In the rows, zero is written as 128.
One turn moves every row onto another: examples first, then more rows asked:
kitur: [108 131 150 161 130 119 132 157 132 138 170 107 163 150 115  96 152 120
  94 128 123 130]
Pumu: [132 126 133 103 127 136 131 148 153 148 150 129 152 161 144 130 137 133
 105 117 111  80]
Ruson: [112 155 136 170 149 125 144 161 132 136 152 140 151 170 144 111 133 102
 103 119 100 104]
puvi: [107 153 122 129 153 170 140 124 155 148 170 103 135 165 125  88 142 104
 101 143 125 101]
buvad: [117 123 139 123 152 132 135 151 138 165 152 114 141 165 123  97 123 112
 123 150 102 147]
fotab: [107 176 132 147 163 144 143 156 158 153 154 128 152 175 124 100 131  91
 114 143 116 111]
guf: [101 162 104 117 165 149 125 147 159 142 147 124 129 153 110 116 128 111
 111 132 134 111]
reg: [109 123 140 153 168 116 110 162 137 122 156 112 164 152 125 116 142 122
 106 116 142 109]
bapom: [113 127 140 140 159 136 121 150 126 139 188  93 155 142 121 108 125 142
  89 114 120 117]
zaku: [116 116 142 137 174 141 143 160 141 149 142 123 128 144 114 129 158  97
 105 149 131 108]
Vose: [137 133 142 118 128 123 147 151 152 143 144 136 153 163 135 139 151 117
 109 120 107  88]
Tomid: [111 116 124 133 143 150 143 127 142 134 184  95 147 142 124  96 154  96
 103 129 101  95]
Rulas: [124 123 130 130 168 164 121 175 124 155 162 127 130 169 138  92 129 125
  97 136 119  94]
nedap: [ 86 129 109 121 147 129 110 151 157 143 143 123 143 135 128 122 115 130
 109 121 121 112]
Bafeg: [138 127 141 107 119 130 146 141 154 153 160 119 161 163 136 122 143 118
 114 125  93  93]

bapom goes to reg
Vose goes to Bafeg
Now these:
zaku goes to buvad
fotab goes to puvi
Ruson goes to Tomid

One turn moves every row onto another: examples first, then more rows asked:
mutef: [137 128 115 101 119 145 142 122 155 127 127 129 141 120 117 131 127 135
 127 126 119 120 100 146 145 136 109 122]
Refin: [131 121 139 116 107 115 137 114 128 149 115 132 144 125 134 128 116 125
 131 136 140  97  78 120 143 121 139 116]
kove: [116 122 160 112 106 123 123 138 136 129 121 112 147 134 115 114 104 131
 140 134 102 167 118 108 118 124 117 130]
Lalum: [117 123 154 137 106 118 107 136 110 118 130 126 111 126 129 121 136 136
 131 139 128 110 149 109 121 106 150 111]
dadu: [111 130 160 125 100 121 102 137 117 114 112 114 121 132 133 110 135 127
 119 125 121 121 150 122 116 106 143 106]
mak: [124 120 151 115 100 112 126 137 136 127 136 111 143 135 112 120 122 135
 153 128  89 157 125 112 114 124 126 117]
Fesi: [122 164 128 104 129 135 133 131 115 140 126 130 132 123 117 125 129 117
 110 129 158 128  90 120 138 138 115 123]
Kasu: [114 134 133 126 157 120 121 150 125 135 105 155 134 142 132 109 145 131
 141 155 111 138 137 120 115 144 134 141]
dopid: [108 116 159 137 117 126 108 125 118 110 106 123 110 116 130 118 130 130
 122 131 135 115 147 115 117 112 139 112]
Fot: [ 99 134 137 119 143 115 128 156 120 128 123 141 129 132 132 109 163 128
 134 154 112 142 145 115 144 138 141 143]
pil: [126 125 135 124 105 120 126 102 136 148 126 144 140 127 133 123 124 122
 123 136 140  95  84 118 143 121 138 118]
Borot: [117 122 153 107 107 114 109 149 138 128 122 114 160 151 120 111 124 127
 140 135  94 159 123 114 120 121 133 125]
taki: [137 130 120 106 137 145 137 117 147 119 119 131 142 107 117 132 128 118
 128 121 132 119  98 135 148 140 120 107]
Ropu: [119 139 122 125 144 106 127 164 117 124 120 145 129 142 126 107 155 132
 142 145 103 137 138 114 122 138 135 138]
Vidi: [124 158 120 108 128 125 133 132 117 153 112 126 124 124 121 134 150 130
 118 127 164 118  96 122 129 131 120 126]
zab: [134 131 141 122 126 130 129 109 126 150 126 142 146 131 133 127 118 111
 128 144 143 107  80 128 140 136 142 110]
romok: [122 158 115 116 124 130 129 131 126 150 123 130 123 131 120 125 155 124
 110 134 159 126  93 126 134 136 118 136]
gel: [142 130 114  96 131 144 145 133 151 135 116 128 143 114 119 136 128 138
 138 131 126 120 101 140 148 133 116 119]
meka: [112 108 159 115 114 113 132 133 128 126 131 109 148 150 119 123 132 132
 140 124  89 159 124 119 135 129 120 126]
Pese: [107 138 133 112 142 115 110 156 129 124 110 148 140 138 133 105 157 129
 136 147 105 127 150 124 116 136 146 129]
gan: [106 127 169 132 107 125 116 118 112 133 126 129 116 129 138 118 142 133
 130 129 119 122 155 113 134 106 140 107]

Fesi goes to zab
romok goes to pil
gel goes to Vidi
Now these:
kove goes to Kasu
Borot goes to Pese
meka goes to Fot
Lalum goes to mak

